[ 75   7  14 -70 -44 -24  20  17 -18]  z765
[ 23 -48  31  59  46  54 -21 -10  -5]  z199
[ 27 -54  42  45  59  63   0 -26   3]  z761
[-70  26 -24  78 -36 -24 -31  28   3]  z512
[-70  26 -24  78 -36 -24  36 -45   6]  z389
[-12 -29  14  79  17  51 -30   7 -10]  z914
[-114   47  -56   10  -23  -56   -1    2   26]  z327
[-84  47 -55 -47   1 -55  24 -14  20]  z7
[ 61 -46  50  45  34  65 -10  -5 -19]  z795
[106 -44  49   4   5  48  -7   3 -28]  z503
[ 20  -8  22  73 -41  21 -37  49 -24]  z243
[-65 -34  -9  55  84  28  -2 -39  22]  z788
shift +1: [79] -> [80]
shift +1: [-36] -> [-35]
shift +1: [-30   7] -> [-29   8]

[-22 -13  -1 -19  -1 -53  58  -3  65 -37  14  -3 -61  84  30 -40 -23 -46
  51 -70  -7 -53  21  85  48 -40   1 -34 -27  37 -41  26 -33  60 -14  48
   4  28  22 -17  63  41 -23  43]  z55
[-34 -17 -84 -16  41  33  -2 -17  34 -66  55 -39   4  44 -17   4 -36 -27
 107   2  17  -1  13  37  58 -81  19  -8 -36   1  19 -23 -11  19 -56  28
 -31  -1  54 -10  35 -14 -17 -32]  z773
[-22 -13  -1 -19  -1 -53  58  -3  65 -37  14  -3 -61  84  30 -40 -23 -46
  51 -70  -7 -53  21  85  48 -40   1 -34 -27  37 -35 -28 -34  32 -25  29
  61  -6  48   9  53  11 -26  21]  z636
shift -1: [-66] -> [-67]
shift -1: [-61  84  30] -> [-62  83  29]
shift +1: [29 61] -> [30 62]
shift +1: [63 41] -> [64 42]
shift +1: [-26] -> [-25]

[ 10  18  -8  70 111 -72] -> z817
[ 75 -88 -90 -38  53 -96] -> z909
[10 18 -8 70 79 -6] -> z589
[ 21  81  94 109 -53 105] -> z455
[ 85   5  76  36 -23  -5] -> z363
shift +1: [-38] -> [-37]
shift +1: [-88 -90 -38  53] -> [-87 -89 -37  54]

[ 31  10 -37  26 -93  74 -11] = z499
[ 16  21 -24 -10 -58  -7 -26] = z687
[ 34  11   3  18  -3  51 -19] = z635
[ 16  21 -24 -10 -58  14 -19] = z77
shift -1: [ 21 -24 -10] -> [ 20 -25 -11]
shift -1: [-58] -> [-59]
shift +1: [-58  14] -> [-57  15]

[-51  17 -38  25  24  10  17  -7  17 -20  20  16  -5  18  22 -68  27 -76
  12 -92  34   7  17   3  20 -70  -2  20  17  27  12  11  47] : z35
[-51  17 -38  25  24  10  17  -7  17  14  20  16  -5  18  22 -68  27 -76
  12 -92  34   7  17   3  20 -70  -2  20  17  27  12  11  47] : z693
[ 72 -29  33 -30 -40   4   3 -47 -17  10  -3 -27 -40  12  41  70 -17  74
   9 -95 -52  34   8 -40 -32  80 -53 -22  33 -24  14  49 -34] : z360
shift +1: [17] -> [18]
shift +1: [-53] -> [-52]
shift +1: [ 7 17] -> [ 8 18]

[ -1  54  55  13  10  71 -33] = z776
[ 64 -16 -13 -38 -31  19 -35] = z24
[  3 -48 -31  10 -40  26 -15] = z41
[ 64 -16 -13 -38 -31   8  78] = z436
[-14 -26 -37  27  13 -59 -31] = z122
[ 50  -9 -12  12 -25   3  -8] = z431
[-67 -35 -43 -13  37 -88  25] = z684
[ -9  51  41 -13  58 -16 -19] = z451
[-20   5  -4  -5   9 -17   7] = z682
[-40  51  41 -13  58 -16 -19] = z728
shift -1: [54 55 13] -> [53 54 12]
shift +1: [54] -> [55]
shift +1: [ 64 -16 -13] -> [ 65 -15 -12]
shift -1: [-13  58] -> [-14  57]
shift +1: [-9] -> [-8]
shift -1: [-12  12 -25   3] -> [-13  11 -26   2]
shift +1: [ 51  41 -13] -> [ 52  42 -12]

[ 17  -4 -10  50  32   6  15 -11  -9  16  43   8  34 -32   0  11 -26  43
  64 -49  -6  42  -1   3  22 -15  38 -19 -14] = z763
[ -8  21  -6  40 -28  94  -5  47 -10 -17 -25  -7  -8   0  12  -4 -26 -13
 -16  41  -9 -37  -4 -16  22  -5 -19 -10 -15] = z955
[ -8 -16  13  -8  14 -36  54 -11  23 -35   7  17 -24 -35  -6  -4  -8   7
  -6  51   8  73   9  14 -46 -13  35 -10  17] = z75
shift -1: [-35  -6  -4] -> [-36  -7  -5]
shift +1: [-8  0] -> [-7  1]
shift -1: [6] -> [5]
shift +1: [-7 -8  0] -> [-6 -7  1]
shift -1: [ 9 14] -> [ 8 13]
shift -1: [-25  -7] -> [-26  -8]

[ 2 -1  4  2]  z883
[-66 -95 -63 -44]  z273
[ 4 -1  0 -1]  z725
[ 0 -2  5  1]  z890
shift -1: [ 2 -1] -> [ 1 -2]
shift -1: [-1  4] -> [-2  3]

[ 10  -5   0  40 -52 -61] = z926
[-26  29  25  27 -44 -28] = z602
[  5 -23  29   4  -9  12] = z56
[ -8  15  30  14 -20 -62] = z458
[-41 -15  11  36 -38 -27] = z862
[-30  21  26  29  73 -56] = z250
[-114   13   31   20  -10  -37] = z577
[ 37  58  45 -31 -37 -18] = z599
[  9  -1  46  10 -35 -66] = z513
[  5 -23  29   4 -79 -27] = z695
shift -1: [27] -> [26]
shift -1: [-5  0] -> [-6 -1]
shift -1: [-23  29   4] -> [-24  28   3]
shift +1: [-30  21] -> [-29  22]

